0: tensor([-34,  -2, -12,  23, -50, -13,  22,  13,   7,  27,  24,  32,  54,  -6,  33,  -1])
1: tensor([ 51, -25, -48, -24,   9, -19, -21,  -8,  11,  34, -20,  13,  27,  36,  28, -40])
2: tensor([-47,  49, -17,  10, -12, -20,  25, -39,  28,  26, -14, -20,  21, -35,   2,  -3])
3: tensor([ 22, -24,  18,  14,   1,  -3, -28,  53,  21,  14, -29, 100, -18, 120, -12,  20])
4: tensor([-19,   4, -20, -23,  10, -19, -10, -43,  13,  23, -23, -29,  44, -40,  21,  -3])
5: tensor([-44, -30,  24,   1, -20, -20, -21,  18,   1,  34,   5,  30,  69, -22,  21,  26])
6: tensor([ -3, -77,  12, -32,  30, -21, -99,  -8, -11,   3, -25,  12,  47, -12,  56,  30])
7: tensor([-64,  32,  36,  20, -51,   8,  35,  34,  40,  50,   7,  19,  21, -15, -89,  30])
8: tensor([ -8, -31,  27,  37, -68, -18,   1,  78, -31,  12,  40,  59,  16,  15,  26,   3])
9: tensor([  2, -42,  -2, -64,   4,  47, -14,  -6, -11,  -9,  29, -18,  54, -35,   3,  12])
10: tensor([ 11,   6, -36,  -8, -12,  22,  30, -19, -16, -16,  46, -31,   8, -19,  17, -35])
11: tensor([-21,  26, -19,  32, -85,  33,  95,  27,  20,   8,  55,  24,  16,   9, -10,  -4])
12: tensor([-89,  21,  43,   7,  -1,  -6,  -3,  -5,  34,  15, -27,   1,  19, -42, -28,  76])
13: tensor([ 23,   9,  12,   1, -27,  80,  47,  33, -26, -38,  80, -21, -37,  -1, -54, -10])
14: tensor([ 26,   9, -16,   7,  15, -38,   0, -34, -51, -16,  11, -53, -30, -18,  39, -53])
15: tensor([ 28,   1, -18, -31, 109, -32, -45, -96, -11, -15, -53, -65, -15, -20,  27, -17])
16: tensor([ 26,   1, -50, -43,  -7,  23,  13, -12,  30,  39,   9, -15,  31,   4, -20, -40])
17: tensor([-73,  18,  -5,  34, -52,  -3,  41,   7,  18,  16,  24,  21,  38, -18,  19,  14])
18: tensor([ 75, -11, -18, -25, 118, -53, -84, -50,  -4,   4, -89, -14, -33,  28,  17, -36])
19: tensor([-39,  95,  -6,  34, -31, -13,  75, -21,   8,  15,  20, -41,  -8, -46, -18, -18])
20: tensor([  4,  21, -48, -27,  22,   1,   6, -67,  18,  14, -11, -45,  17, -26,   6, -24])
21: tensor([ 13,  62, -65,  -2,  10, -14,  21, -49,  77,  44, -46, -12,  -3,  19, -16, -36])
22: tensor([-60,  62,   8, 123, -62,  -7,  64,  37,  69,  26,  -6, 100,  -9,  42, -22,  29])
23: tensor([  36,   -1,   53,    5,  114,  -43,  -58,  -29, -106,  -84,  -21,  -72, -127,  -13,    9,
          -3])
24: tensor([ 28, -17, -41, -12,  21, -61, -36, -26,   3,  30, -38,  -1,  14,  18,  65, -36])
25: tensor([-17,  39, -39,  -7, -11,  71,  54, -20,  75,  -5,   1,  -1,  14,   3, -29,  12])
26: tensor([ -1,  -4,   2,  31, -27,  60,  28,  57,  12, -35,  26,  69, -21,  62,  -7,  28])
27: tensor([ 15,  -3, -61, -34,  -1,  33,  13, -26,  17,   5,  15, -14,  34,  -4,  12, -23])
28: tensor([-59,   8,  13,  84,   4, -52,  -9,  -4,   7, -16, -23,  57,  -9,   7,  76,  48])
29: tensor([  1, -13,  16, -65,  33, -30, -69, -15,  26,  94, -77, -22,  33, -17, -39,   3])
30: tensor([-23,  32,  -6, -12,  11, -34,  -2, -50,  15,  42, -18, -53,  12, -57,  -8, -10])
31: tensor([ -8,  23,  33,  36, -13,  58,  30,  59,  34, -34, -12,  48, -54,  59, -83,  58])
32: tensor([ 16, -74,  27, -68,  25,  38, -69,  23,  13,   7, -20,  25,  29,  18, -29,  43])
33: tensor([-23,  -8,  27,  16, -66,  37,  38,  55, -38, -18, 104,   1,   6, -19, -10,   9])
34: tensor([-36,  18,   6,  14, -64,  26,  65,  17,  -9,  -2,  67, -17,  18, -44, -14,   3])
35: tensor([ -37,   10,   77,  -14,   44,    7,  -18,  -33,  -34,  -66,   -2,  -93,  -24, -127,  -21,
          54])
36: tensor([-41,  29,  67, 123, -26,  -9,  16,  84,  30,   7, -14, 117, -60,  59, -43,  57])
37: tensor([-45,  27,  -9,  58, -74,  20,  85,  18,   6, -12,  48,  23,  11,  -3,  14,   7])
38: tensor([  20,  -18,    2,   -2,    4,   -1,   -1,   -2, -100,  -50,   43,  -40,  -16,  -26,   37,
         -23])
39: tensor([  16,    8,  -27,  -28,  111,  -17,  -42,  -90,   32,   -7, -108,  -24,  -11,    2,   16,
           3])
40: tensor([-20, -20,  19, -23, -39,  39,   9,  28,  -2,  13,  40,  -3,  57, -33, -25,  15])
41: tensor([ -22,  111,   16,   36,  -25,   33,  107,    3,    3,  -17,   48,  -37,  -79,  -21, -113,
          -6])
42: tensor([ 12, -91,  66,  -6, -11,  13, -33,  77, -91, -28,  42,  11,  -3,   2,  10,  20])
43: tensor([ 51, -51,  14, -20,  -3,  26, -15,  36, -83, -27,  55, -14, -23,   9,   0, -21])
44: tensor([ 20, -91,  19, -14,  52,   5, -80,   7, -53, -78,  -3,  12, -12,  13,  64,  30])
45: tensor([ 65, -36, -32, -91,  53,   7, -46, -44,  -6,   1, -14, -32,  17,   1,  13, -27])
46: tensor([ 47, -27, -10, -28, -15,   8,   0,  11, -58,   5,  58, -43,   4, -14,   5, -52])
47: tensor([ 51, -30, -13,   8,  -1,  -5, -16,  29, -11,  -2,   0,  41, -17,  87,  23, -19])
48: tensor([ 44,   1, -61, -13,  -8, -20,   5, -13,   2,  40,  -1, -12,  10,  21,  18, -91])
49: tensor([-20,  20, -30,   5, -53,  10,  40,   5,  58,  54,   6,  23,  48,   8, -11,  -7])
50: tensor([ 16, -15, -38, -31,   1, -25, -13, -24,  -1,  38,  -3, -20,  50, -15,  31, -41])
51: tensor([  57, -127,   32,  -66,   68,   16, -127,   10,  -86,  -56,    0,  -16,  -12,    1,   21,
          15])

tensor([ 10, -10, -38,  23, -26,   0,  14,  18,  16,   9,  11,  69,  12,  64,  38, -13]) 47 0 26
tensor([ 12, -15, -28, -20,   9,  -3, -23,  -3,  60,  46, -48,  41,  36,  45,   4,   2]) 1 16 49
tensor([-35,   3,  -6,  -1,  -7, -41,  -5, -25,   1,  29,  -2, -15,  45, -48,  31,   0]) 4 2 30
tensor([-17, -32,  16,   8, -28,  37,   5,  56,   4,  -5,  26,  69,  31,  18,   3,  40]) 26 8 40
tensor([  3,   7, -36, -39,   8,   0,  -5, -31,  51,  58, -22,  -8,  39,  -2, -15, -18]) 16 4 50
tensor([  49,   52,   -4,    0,    8,   45,   39,    0,    2,  -23,   12,  -38, -127,   22, -122,
         -29]) 41 13 31
tensor([  33, -105,   24,  -80,   53,   18,  -81,   -6,  -96,  -56,   10,  -49,   11,  -41,   27,
          12]) 51 44 6
tensor([  -1,   38,  -11,   46,   15, -127,  -17,  -33,   14,   56,  -77,    5,  -28,   18,   29,
         -31]) 24 21 30
tensor([   6,  -53,   53,   17,  -36,  -17,  -14,   78, -114,   -3,   67,   12,   -4,   -2,   19,
          -5]) 42 43 8
tensor([ 61,  40, -40, -12,  59, -11,  -5, -42,  52,  15, -98, -17, -56,  54, -32, -31]) 21 39 18
tensor([-23,  61, -28,  99, -36, -80,  38,  -1,  50,  49, -23,  49,  -3,  32,  20, -19]) 22 49 28
tensor([ -46,  -17,  127,   32,  -12,   27,   -1,   59,  -69, -108,   47,    6,  -34,  -31,  -12,
         114]) 42 33 35
tensor([ -11,   94,   17,  115,  -10,   -9,   36,   29,   67,    7,  -42,   61, -127,   99,  -70,
          20]) 36 31 22
tensor([ 117,   -4,  -31,  -29,   20,  -10,  -12,  -13,  -14,   14,   -7,  -29,  -28,   32,  -10,
        -102]) 48 1 46
tensor([ 33, -31, -32, -22, -16,  -8,  -6,   4, -18,  23,  18,  -4,  34,   5,  31, -50]) 50 1 48
tensor([  12,   -2,   24,   -6,  -18,   94,   17,   64,   19,  -11,   12,   18,  -23,   37, -111,
          31]) 31 13 26
tensor([ -14,    1,   59,    0,  -17,  127,   20,   52,    8,  -53,   17,   15,  -15,    4, -100,
          86]) 31 13 26
tensor([-35,  36, -10,   0,  -6, -33,   9, -38,  32,  46, -33, -17,  34, -31,  -3,  -7]) 2 30 4
tensor([-44,  71, -28,  13,  -8, -20,  33, -39,  49,  37, -17, -22,   9, -25,  -7,  -8]) 2 30 19
tensor([-11,  21, -11,   5,  52, -49, -18, -81,  -4, -17, -48, -39, -13, -30,  42,   1]) 15 4 20
tensor([-16,  79,   0,  23,  13,  -7,  13,  -8, 127,  42, -85,  21, -34,  40, -85,  19]) 21 25 7
tensor([  4,  10,  -1,  39, -76,  13,  43,  74,  24,  29,  24,  82,  -3,  71, -28,  -8]) 26 11 8
tensor([ 75,   0, -31,   6,  -9, -12,  10,  12, -12,  12,   8,   5, -23,  55,   5, -78]) 48 47 1
tensor([  4,   7,  18,  12, -16,  68,  21,  60,  38,  -9,  -4,  52, -24,  64, -81,  34]) 31 26 3
tensor([ -1,  16,  28,  90, -65,   8,  50,  88, -19, -15,  49,  41, -59,  44, -20,  -5]) 26 8 37
